(in the rows, 128 means zero)
Which row each row swaps with, under one turn or mirror:
The rows were stretched afterwards, more along some directions than others.
j_157: [105 103 113 182  97 148 107 121 126  95 151 145 134 159 110 134 150 112]
j_739: [169 119 109 110 143 121 114 136 118 110 134 143 122 114  89 138 107 112]
j_70: [105  98 114 179 101 142 107 123 129  96 149 136 143 151 121 144 155 117]
j_616: [149 146 122 129 131 128 142 122 126 123 140 151 130 154 121 121 142 151]
j_445: [146  78 113 140 115 131 130 134 126 110 128 138 131 105 126 120 127 103]
j_82: [158  77 117 150 122 131 139 129 122  99 123 156 160 113 125 147 122 102]
j_608: [151 102 122 140 106 128 147 106 121 116 114 105 136 149 131 133 123 137]
j_777: [148 107 118 159 105 125 125 110 122 122 112 134 121 134 137 153 141 126]
j_694: [147 118 131 126 118 110 116 148 141 127 136 152 106 125 123 120 133 110]
j_681: [142 145 121 144 120 128 135 112 132 120 134 144 129 151 126 132 133 161]
j_384: [198 115 113 120 162 128 127 144 122  99 140 143 129 106 102 144 124  89]
j_434: [173 137 128 128 163 128 143 143 107 114 131 156 146  83 139 119 111 109]
j_326: [150 106 116 157 103 106 129 116 116 128 115 143 123 132 127 142 135 140]
j_960: [183  74 121 136 110 136 145 133 122 109 122 152 153 102 129 120 121 117]
j_844: [146  96 114 153  91 118 122 106 121 124 116 142 128 138 123 152 136 137]
j_32: [163 130 127 123 144  76 123 135  97 112 142 136 122 124 120 119 110  94]
j_143: [143 162 137 149 132 120 133 124 134 125 131 129 130 150 131 143 138 124]
j_553: [145 108 115 150 106 118 126 116 126 126 116 143 118 126 125 148 141 133]
j_220: [144 137 134 135 125 113 137 109 111 112 141 133 136 171 123 144 143 135]
j_768: [121 155 137 138 116 131 125 116 127 128 139 133 123 158 128 126 141 141]
j_247: [175 117 130 124 152 141 119 114 134 101 132 140 154 107 106 173 107 101]
j_158: [159 125 127 134 118 109 141 101  86 137 103 126 156 133 112 138  85 136]
j_956: [138 101 113 136 113 134 152 108 121 116 117 116 146 150 125 122 126 137]
j_761: [143 102 120 162 102 113 127 112 131 114 122 139 119 150 119 150 143 122]
j_224: [156  74 111 142 104 130 127 127 136  96 130 143 140 130 113 122 130 100]
j_339: [148 146 138 127 140 100 123 114 106 125 128 144 130  96 136 130  93 111]
j_730: [160 122 126 133 154  86 130 145 120  95 146 136 130 127 123 137 125 110]
j_146: [133 109 133 147 107 128 138  94 117 120 115 110 154 153 121 162 108 133]
j_974: [183 138 117 112 154 146 127 142 125 102 162 158 120  92 100 130 134  89]
j_812: [125 162 136 144 115 135 128 109 115 138 132 142 122 138 127 133 121 143]
j_663: [182 104 113 117 124 111 124 125 125 105 144 147 143 118  97 147 103 119]
j_955: [107  97 113 186  93 147 112 123 133  96 147 136 138 148 135 138 164 118]
j_456: [140 113 112 139 116 160 143 111 107 114 123 123 132 133 121 124 134 124]
j_803: [118  91 117 177  99 138 107 108 113  97 137 129 153 161 123 155 139 117]
j_29: [131 100 115 148 101 124 135  94 125 107 122 114 156 167 116 143 112 150]
j_911: [133 155 136 150 120 144 130 117 132 125 143 145 126 138 136 124 148 140]
j_430: [150 118 124 131 125 121 114 141 140 116 150 162 115 125 117 130 145 113]
j_498: [192 122 122 104 146  97 135 117 103 112 122 147 151 117  96 146  83  99]
j_935: [144 126 131 127  92 112 120 132 142 128 137 154 111 132 132 107 136 114]
j_191: [151 139 122 133 123  92 129 139 127 115 152 147 113 110 135 113 122 116]
j_48: [176 124 131 100 138  95 129 114 123 125 112 132 144 124 112 157  93 105]
j_298: [105 100 111 182  95 145 104 123 138  98 147 129 137 159 117 145 160 116]
j_884: [173 155 128 130 162 107 141 145 122 102 146 155 131 108 130 123 124  91]
j_148: [173 129 125 107 152 133 124 129 107 113 125 139 132 135  93 141 109 106]
j_59: [163 124 135 126 156 102 147 135 103 109 120 124 132 130 133 127 117 104]
j_4: [134 126 122 138 110 120 120 130 138 120 132 164 118 126 126 133 135 101]
j_855: [162  74 120 133 121 127 131 144 122 115 122 142 137 105 119 123 115 107]
j_427: [143 101 127 137  99 130 139  88 113 127 108 115 153 142 120 141 108 139]
j_607: [143 143 130 135 114 126 123 113 110 122 144 139 129 161 115 127 127 150]
j_260: [163 135 132 113 136  78 136 126  99 113 151 140 122 112 121 118 111  94]
j_675: [156 101 125 132 117 139 149 104 109 125 105 117 150 131 123 137 113 144]
j_647: [168 118 123 138 122 112 128 141 134 108 143 172 120 125 124 112 142 116]

j_608 pairs with j_607
j_768 pairs with j_675
j_960 pairs with j_935
j_911 pairs with j_427
j_855 pairs with j_694

Which row each row swaps with, under one turn or mirror:
The rows were stretched afterwards, more along some directions than others.
j_179: [159 122 132 115 134 122 127 128  95 137 104 147 146 143 106 140 132 141]
j_937: [142 138 137 122 125 104 116 129 102 130  84 119 130 142 102 102  92 127]
j_583: [135 131 132  92 109 130 132 131 125 134 116 143 154 140 126 142 113 125]
j_329: [138  94 139 113 135 134 152 115 124 136 123 135 156 153 157 138 133 135]
j_101: [145 115 110 123 121 133 126 130  90 121 116 143 158 142 125 124 118 145]
j_268: [130 132 127 107 136 144 145 122  96 115 121 138 159 142 129 128 140 118]
j_750: [144 109 124 113 120  97 117 147 104 151  78 115 128 142 106 128 110 148]
j_395: [127 116 140 101 125 151 152 105 105 120 121 135 148 156 129 130 146 136]
j_819: [143 127 119 129 108 102 104 143 125 143 116 102 134 149 121 113  92 136]
j_420: [152 120 131 116 124 138 115 119  96 122 122 133 149 160 129 126 125 121]
j_432: [124 124 115 120 109 106 116 151 123 146 104 124 139 136 125 136 137 136]
j_78: [111 151 134 129 102 111 118 141 120 115 115 103 134 151 117 104 134 111]
j_451: [142 118 102 126 109 111 105 149 110 139 110 114 151 130 116 115 121 126]
j_904: [137 118 121 126 129 142 103 140 117 141 119 133 133 144 136 101 124 140]
j_37: [117 125 116 136  98 100 111 152 136 135 134 121 131 143 119 114 130 123]
j_917: [133 124 113 127 120 138 141 130  99 124 110 119 161 145 107 117 138 128]
j_121: [117 112 149 116 111 103 116 120 128 135 121 124 111 155 138 118 123 126]
j_95: [133 125 129  90 121 136 126 136 121 141 112 147 158 140 138 144 127 125]
j_842: [116 114 126 120 113 128 154 139 119 125 112 112 158 154 162 121 127 113]
j_931: [133 153 125 121 116  96 124 146 101 132 101 117 125 139  98 110 116 121]
j_428: [126 125 130 115 123 132 153 114 120 110 137 140 140 153 149 122 128 132]
j_992: [148 134 127 119 124 112 121 130  98 120  93 124 137 140 110 103  93 122]
j_38: [139 101 116 115 116 141 135 135 111 123 129 128 160 155 168 145 127 142]
j_910: [138 128 121 141 116 142 124 140 113 121 148 128 152 159 146 127 148 129]
j_187: [118 139 136 107 127 143 119 131 112 131 126 122 158 154 137 139 155 117]
j_579: [129 111 125  98 126 107 136 139 130 139 114 114 135 133 134 133 126 139]
j_447: [152 123 138 113 146 120 131 126  91 142  99 142 136 143  95 140 124 147]
j_860: [124 115 138 111 117 107 104 134 119 144  91 118 134 152 142 117 136 123]
j_941: [133 131 133 110 118 111 121 153 125 156 112 113 132 147 134 127 137 127]
j_814: [116 142 142 110 117 121 113 132 130 140 111 105 129 156 141 107 124 108]
j_549: [134 120 141 115  97  90 108 135 123 145 100 114 131 144 113 116 108 117]
j_687: [143 129 115 123 111 129 101 132 110 123 125 121 154 149 127 109 153 105]
j_658: [126 116 151  97 133 127 133 115 113 124 104 128 131 154 146 129 103 133]
j_274: [134 124 130 126 125 120 139 119 132 118 123 125 124 142 130 104 113 123]
j_489: [115 133 126 134  98 122 114 138 136 135 125 104 125 160 137 108 143 125]
j_76: [118 109 140 116 134 125 152 141 129 143 122 127 143 157 143 145 155 138]
j_543: [137 131 124 131 119 143 101 142 119 132 128 127 138 149 128 102 127 124]
j_411: [141 126 110 144 112 107 134 160 118 128 125 123 151 146 122 120 130 127]
j_464: [151 132 106 128 137 126 149 153  95 116 123 124 156 147 109 140 125 145]
j_429: [109 130 122 120 115 111 122 151 121 128 117 107 125 148 138 104 130 131]
j_945: [140 107 126 103 131 121 134 140 130 153 125 119 140 143 145 143 129 142]
j_772: [145 115 113 140 112 112 120 161 100 127 107 107 146 153 122 125 112 126]
j_959: [122 125 128 108 106 132 123 133 128 133 129 103 143 159 150 126 129 124]
j_920: [105 123 127 130  95 114 141 133 137 117 125 107 133 150 155 104 106 129]
j_163: [121 115 148  98 129 117 135 118 122 120 107 128 125 152 149 127 110 135]
j_907: [157 131 131 102 145 114 123 141 104 149  92 131 135 147 125 157  85 151]
j_919: [112 128 133 118 131 147 151 114 120 114 137 142 141 158 142 124 151 138]
j_631: [129 121 123 107 133 137 148 128 107 135 116 144 160 148 115 146 175 127]
j_567: [142 132 119 121 110  97  92 154 118 135 110 116 130 136 119 121 110 116]
j_520: [146 129 101 132 110 107 120 153 123 135 132 113 145 140 112 123 108 134]

j_772 pairs with j_842
j_992 pairs with j_658
j_520 pairs with j_945
j_420 pairs with j_268

